In the data rows, the value 128 means zero.
What is the hidden score of each row? Scores go from 0 to 15, and 7 is about the middle.
[138  90 102  86  94 105 171 160]: 11
[118 155 162 152 142 143 139 125]: 10
[103 134 231 156 146 156 104 102]: 15
[135 127 128  99 113 126 137 123]: 10
[112 161 160 181 166 198 164 134]: 7
[111 204 157 161 175 130 122 112]: 12
[105 143 232 151 138 134  95  97]: 15
[112 148 148 175 168 202 188 136]: 9
[113 133 155 156 154 167 119 128]: 7
[129 174 132 119 159 110 120 113]: 15
[115 150 147 172 167 208 182 137]: 8
[146  97 102  92  98 132 166 210]: 7
[127  82  91  77  79  96 137 136]: 4
[144  94 103  92  97 113 183 170]: 11
[138 134 131 130 119 114 103 130]: 5
[132 106 109  97 107 141 203 206]: 11
[112 180 152 187 204 173 130 127]: 11
[123 171 138 119 151 106 117 108]: 14
[120 118 120 121 134 173 224 163]: 13
[114 131 135 147 150 186 206 138]: 11
[139 107  98 111  98  93  96 111]: 1
[126  86  97  91  94 116 136 135]: 4
[142 120 114 111 118 109 107 124]: 7
[144 109 102 126 110 105 105 119]: 2
[122 170 136 123 149 106 115 108]: 12
[141 107 115  84  94 105  97 120]: 6
[135  84  96  92  93 119 136 135]: 4
[136 111 104 115  94  91  94 105]: 1
[121 145 141 196 133 116 106 109]: 0
[143 114 108 106 113 108 107 122]: 6
[118 143 141 168 165 215 180 154]: 7
[116 156 151 177 168 218 158 155]: 5
[139 107 111  84  97 105 124 109]: 9
[122 170 141 125 155 110 116 109]: 14
[122 130 134 153 155 205 191 156]: 9
[114 107 113 108 117 141 227 151]: 14
[144 113 104 139 115 103 112 114]: 3
[133 145 134 148 135 118 108 132]: 6
[129  80  92  75  77  91 128 139]: 4
[112 193 158 156 164 124 115 107]: 11
[139 107 100 118  97  94  96 106]: 1
[126 105 111  98 109 129 217 164]: 14
[107 193 169 178 188 144 119 107]: 12
[129  84  94  88  87 114 134 130]: 3
[119 142 135 154 123 116  89 112]: 0
[133  99  95  91  89  89  89  94]: 2
[126 116 128 149 141 158 117 122]: 4
[115 198 159 165 193 130 119 115]: 15
[135 101 107  97 106 127 201 180]: 12
[139 115 106 130 114 103 113 115]: 4
[133  98 106  98 105 125 205 173]: 12
[110 147 192 135 131 114 103 106]: 13
[140 102 107 103 106 150 179 216]: 7
[207  85  94  76  80  97 136 165]: 12
[124 105 110 108 114 170 166 208]: 4
[148 113 109 114 115 110 108 121]: 6
[133 109 107  91 100 110 127 112]: 7
[137 121 113 128 111  97 102 109]: 3
[129 105 108 106 113 157 196 198]: 8
[106 143 231 142 128 123  95  98]: 15
[114 188 157 152 173 125 117 106]: 13
[141 117 101 140 108 106 106 118]: 0
[106 185 157 188 194 161 128 111]: 10
[129  97  93  92  87  87  90  97]: 1
[143 106 105  91 106 111 105 125]: 6
[137 120 111 155 112  98 108 110]: 0
[114 149 148 176 169 211 179 146]: 8
[135  87 102  92  98 119 142 135]: 7
[117  87  96  96  89 100 143 136]: 4
[126  83  93  79  85 107 136 132]: 4
[139 115 115 111 116 100 115 106]: 9
[114  96 125  93 102 124 146 138]: 8
[110 200 156 165 172 131 115 111]: 10
[114 148 150 171 168 203 185 136]: 10
[115 119 122 123 132 170 228 149]: 13
[146 101 103 101  97 105  98 123]: 3
[139 114 104 113 107  95 100 108]: 4
[128 114 113 115 126 174 198 187]: 9
[143 117 112 121 112 107 103 129]: 4
[142 121 112 112 120 102 118 113]: 9
[124 147 153 188 160 149 109 116]: 5
[105 127 235 152 145 157 111 102]: 15
[137 134 132 144 128 111 109 121]: 6
[117 153 153 175 166 220 148 161]: 4
[133  83  94  77  82  95 137 139]: 6
[141 108 110  91 109 110 109 122]: 8
[114 158 155 180 165 206 166 146]: 6
[143  87  97  94  90 104 141 145]: 6
[137 129 114 176 116 102 109 112]: 0
[115 111 117 153 130 151 111 112]: 0
[104 110 189 113 127 146 137 116]: 15
[147 112 104 101 105 108 101 130]: 4
[129 100 108 100 106 123 211 166]: 13
[117 157 157 177 162 215 143 158]: 3
[145 110 101 133 108 105 105 117]: 1
[123 151 160 174 157 153 107 134]: 6
[122 183 139 133 164 113 122 110]: 14
[126 145 151 154 138 128 101 126]: 6
[146 124 113 124 117 115 111 133]: 5
[105 118 182 136 143 158 127 112]: 13
[147 113 106 105 111 104 104 121]: 6
[118 117 113 108 133 114 169 152]: 13
[122 164 138 120 145 108 115 107]: 12
[156  87  98  85  90 109 150 167]: 9
[142 114  99 148 111 100 108 110]: 0
[128 109 113 122 126 179 164 192]: 4
[121 108 117 127 127 179 136 181]: 1
[132 160 127 111 142 104 116 107]: 13
[138  86  96  80  86  96 134 155]: 6
[136 123 112 129 114  99 101 109]: 3
[181  82  96  75  82  91 138 156]: 11
[139 121 116 100 118 107 109 110]: 9
[116 194 155 184 188 150 114 131]: 9
[126 150 149 140 134 126 149 123]: 12
[127  79  91  75  76  87 125 138]: 4
[127 102  96 100  93  93  97 100]: 1
[150 111 110 101 110 107 104 131]: 7
[119 111 128 157 142 153 124 111]: 4
[134 120 103 114 112  98 109 107]: 4
[133 116 102 133 107 100 106 109]: 0
[145 110 109  94 110 107 111 119]: 8
[118 176 148 135 154 115 115 105]: 12
[145 108 106  93 109 111 108 128]: 7
[123 152 163 133 133 124 137 118]: 13
[117 134 133 157 156 211 181 158]: 6
[133  98 104  94  99 141 164 214]: 5
[116 153 161 166 153 144 111 125]: 7
[131 139 147 189 147 141  97 117]: 2
[109 189 165 188 207 158 117 118]: 13
[113 187 158 163 189 130 120 112]: 15
[138 103  96 100  97  97  93 110]: 2
[132 124 160  90 106 104 105 108]: 14
[117 149 133 168 190 169 142 136]: 11
[138 129 108 112 129 109 122 117]: 9
[122  96 108 124 114 142 114 111]: 1
[109 176 161 190 207 159 128 111]: 14
[133 128 127 142 112 108  93 116]: 1
[115  87  91  85  81  94 137 137]: 3
[125 125 130 148 144 198 130 177]: 1
[119 180 145 133 159 113 118 108]: 13
[115 185 149 141 154 117 113 106]: 10
[141 123 120 118 122 110 112 119]: 8
[131 145 145 170 137 128 101 124]: 3
[112 136 211 119 112 107  94  99]: 15
[120 111 117 112 126 159 226 153]: 14
[142 114 108 120 113 100 112 109]: 6
[107 153 195 156 146 133 104 104]: 12
[143 114 105 153 111  98 108 111]: 0
[103 129 227 151 145 157 113 102]: 15
[109 154 194 152 147 130 108 107]: 13
[112 201 165 183 203 141 121 118]: 14
[137  96 100  93 100 138 165 217]: 6
[130 111 126 147 134 155 103 114]: 2
[129 124 139 165 142 161 104 123]: 2
[120 192 144 138 160 114 119 111]: 12
[135  97  99  94  98 140 164 215]: 5
[130 127 167  91 108 104 112 107]: 15
[133 118 122  95 101 107 124 112]: 8
[115 127 125 140 146 199 205 163]: 9
[113 192 164 168 192 135 121 114]: 15
[144 111 108 126  99 100  93 123]: 0
[171  88  98  80  86 106 144 181]: 9
[133 136 139 158 125 117  97 115]: 3
[109 207 165 185 202 152 126 112]: 13
[144 126 107 116 126 108 117 117]: 8
[114 138 139 160 161 200 199 139]: 10
[110 187 155 193 212 169 131 117]: 12
[144 105 108  90  98 106 100 126]: 5
[131  87 101  94  98 124 132 135]: 5
[119 147 146 174 164 220 149 165]: 3
[140 109  98 106 102  95  98 107]: 3
[116 135 134 155 157 200 200 147]: 10
[118 110 115 108 123 148 228 154]: 15
[117 160 143 117 132 107 110 106]: 10
[141 107 105  87 104 112 105 123]: 6
[129 110 111 117 124 168 197 187]: 9
[146 106 100 102  94  97  95 115]: 2
[117 154 151 176 162 217 149 160]: 3
[144 122 115 133 121 106 111 119]: 6
[141 122 114 123 118 106 108 121]: 6
[113 140 204 122 119 110 101 102]: 15
[122 127 128 147 151 203 186 167]: 7
[119 131 135 155 154 193 198 145]: 10
[131  89 101  98 101 126 134 127]: 5
[128  77  90  76  76  93 131 139]: 4
[139  90 102 101  96 114 144 142]: 6
[133 104  96 108  95  92  95 103]: 1
[173  81  92  73  76  90 129 146]: 8
[133 118 128 171 141 158 111 119]: 1
[105 111 205 132 134 154 124 107]: 15
[131 114 162  84 101  98 101 103]: 14
[128 122 123 168 149 160 131 132]: 3
